128 stands for zero in the data rows.
The rows are grouped in 4 ways, from coarse to fine; each group lies inside one group of the grouping before and may be the whole of it. In each grouping, groups are numbered from 0 in the order they first appear among the rows asked about.
The table, row by row:
[187  93 135 123 100 133 122 104]
[ 71 101 131 143 162 145 151 128]
[136 174  91 135 147  94 108 120]
[153 151 134 119  74 146 108 113]
[ 69  94 129 141 168 139 155 135]
[168 132 158 118  97 123 148 124]
[168 128 144 118  96 122 145 122]
[133 163  97 136 134  96 104 128]
[164 126 164 116  98 122 147 128]
[155  84 156 114 127 161 137 124]
[ 76  86 131 146 154 160 150 132]
[132 163  95 138 142  92 101 123]
[154  87 154 107 125 149 161 137]
[ 68  97 136 142 166 140 153 132]
[189 102 136 132  99 140 123 109]
[153 145 135 108  63 149 107 129]
[156  77 160 115 118 152 147 125]
[131 164  87 138 135  97 100 131]
[108 182  96 128 153 104 115 139]
[171 131 160 119 101 121 154 121]
[118 177 102 117 144 108 106 145]
[127 167  98 131 150 109 116 138]
[ 77  97 130 147 160 141 156 132]
[182  97 131 115  93 140 128 107]
[172 134 158 119  96 113 151 123]
[ 65  99 130 143 170 137 154 131]
[161  79 154 113 117 152 145 120]
[124 165  91 136 129 107 100 132]
[ 74  96 136 147 161 147 154 133]
[117 168  98 131 148 106 112 135]
[151 148 121 109  59 145 105 111]
[148 154 222 115  72 144 109 115]
[124 154  87 138 135  89 101 113]
[152  84 165 113 124 149 150 117]
[116 171  95 127 146 107 115 147]
[117 174  88 134 144 110 107 138]
[118 170  96 137 138 109 112 149]
[185 103 139 132  96 137 113 105]
[154 150 130 116  61 142 112 109]
[126 175  97 130 140 110 115 129]
[ 73  99 135 136 157 139 146 136]
[137 165  98 137 141  96  96 140]
[160  81 158 116 122 148 147 127]
[103 171  95 131 148 103 111 184]
[140 156  92 133 134  94 105 128]
[111 167 101 125 150 107 111 143]
[121 165  98 127 153 106 115 142]
[168 130 158 114  99 122 142 125]
[ 64  98 133 148 173 149 150 126]
[ 66  95 135 148 163 149 147 133]
[154  85 172 109 122 144 141 130]
[ 69  96 134 140 163 145 155 129]
[ 69  96 131 138 171 142 150 131]
[ 62  99 134 150 175 135 148 136]
[119 165 100 139 155 107 106 140]
[ 79  96 131 142 170 152 152 138]
[173 134 162 120 108 129 148 125]
[191  90 145 137  96 136 122 110]
[138 159  95 151 136 102 101 127]
[134 163  93 134 138  97 102 130]
[163  77 169 105 126 148 141 120]
[148 148 123 116  60 153 100 111]
[151 151 134 112  68 154 106 122]
[117 156  98 128 150 104 112 137]
[168 134 162 116 102 125 146 132]
[ 74  91 135 143 165 149 152 123]
[ 75  95 132 147 162 139 153 134]
[114 170  97 134 138 105 112 150]
[149 151 133 108  64 153 105 118]
[ 63 100 134 137 169 140 152 128]
[121 166  99 133 151 105 112 133]
[168 133 161 119  92 131 151 121]
[ 77  90 132 148 163 136 144 133]
[156 144 129 108  67 158 114 112]
[151 152 127 112  61 157 103 114]
[167 119 155 111  92 128 147 124]
[ 71  97 130 146 164 147 148 125]
[150  80 155 105 122 151 141 125]
[171 129 163 124 100 119 147 128]
[184  94 137 130  84 143 116 113]
[115 165  94 126 153 107 104 167]
[155  81 157 111 123 151 151 126]
[175 128 155 117 104 113 149 123]
[120 160 101 131 139 109 102 143]
[152 148 126 114  70 150 111 107]
[ 64  96 130 141 161 130 151 117]
[132 158  98 133 133  92 101 124]
[114 169 100 117 148 106 107 139]
[152  79 157 133 127 156 145 122]
[114 167 106 139 148  97 113 141]
[165  78 163 109 121 152 148 122]
[136 157 109 130 140  91  73 126]
[136 162  94 136 136  94 105 128]
[ 48  92 131 142 164 141 152 127]
[ 62  90 132 138 174 138 153 132]
Rows drawn again from the table, each followed by its group in each grouping:
[ 69  96 134 140 163 145 155 129] 0 0 0 0
[111 167 101 125 150 107 111 143] 1 1 1 1
[185 103 139 132  96 137 113 105] 2 2 2 2
[156 144 129 108  67 158 114 112] 2 3 3 3
[ 77  97 130 147 160 141 156 132] 0 0 0 0
[160  81 158 116 122 148 147 127] 3 4 4 4
[164 126 164 116  98 122 147 128] 3 5 5 5
[137 165  98 137 141  96  96 140] 1 1 6 6
[184  94 137 130  84 143 116 113] 2 2 2 2
[153 145 135 108  63 149 107 129] 2 3 3 3
[148 154 222 115  72 144 109 115] 2 3 3 3
[114 167 106 139 148  97 113 141] 1 1 1 1
[116 171  95 127 146 107 115 147] 1 1 1 1
[126 175  97 130 140 110 115 129] 1 1 1 1
[168 134 162 116 102 125 146 132] 3 5 5 5
[168 132 158 118  97 123 148 124] 3 5 5 5
[ 62  90 132 138 174 138 153 132] 0 0 0 7
[167 119 155 111  92 128 147 124] 3 5 5 5
[151 151 134 112  68 154 106 122] 2 3 3 3
[ 71  97 130 146 164 147 148 125] 0 0 0 0
[152  84 165 113 124 149 150 117] 3 4 4 4
[171 129 163 124 100 119 147 128] 3 5 5 5
[149 151 133 108  64 153 105 118] 2 3 3 3
[ 69  94 129 141 168 139 155 135] 0 0 0 7
[161  79 154 113 117 152 145 120] 3 4 4 4
[134 163  93 134 138  97 102 130] 1 1 6 6
[ 76  86 131 146 154 160 150 132] 0 0 0 0
[117 156  98 128 150 104 112 137] 1 1 1 1
[ 64  98 133 148 173 149 150 126] 0 0 0 7
[103 171  95 131 148 103 111 184] 1 1 1 1
[132 158  98 133 133  92 101 124] 1 1 6 6
[115 165  94 126 153 107 104 167] 1 1 1 1
[124 154  87 138 135  89 101 113] 1 1 6 6
[151 152 127 112  61 157 103 114] 2 3 3 3
[117 174  88 134 144 110 107 138] 1 1 1 1
[165  78 163 109 121 152 148 122] 3 4 4 4
[138 159  95 151 136 102 101 127] 1 1 6 6
[119 165 100 139 155 107 106 140] 1 1 1 1
[168 133 161 119  92 131 151 121] 3 5 5 5
[154  87 154 107 125 149 161 137] 3 4 4 4
[131 164  87 138 135  97 100 131] 1 1 6 6
[155  81 157 111 123 151 151 126] 3 4 4 4
[132 163  95 138 142  92 101 123] 1 1 6 6
[127 167  98 131 150 109 116 138] 1 1 1 1
[ 48  92 131 142 164 141 152 127] 0 0 0 7
[182  97 131 115  93 140 128 107] 2 2 2 2
[168 128 144 118  96 122 145 122] 3 5 5 5
[156  77 160 115 118 152 147 125] 3 4 4 4
[ 66  95 135 148 163 149 147 133] 0 0 0 0
[136 162  94 136 136  94 105 128] 1 1 6 6
[155  84 156 114 127 161 137 124] 3 4 4 4
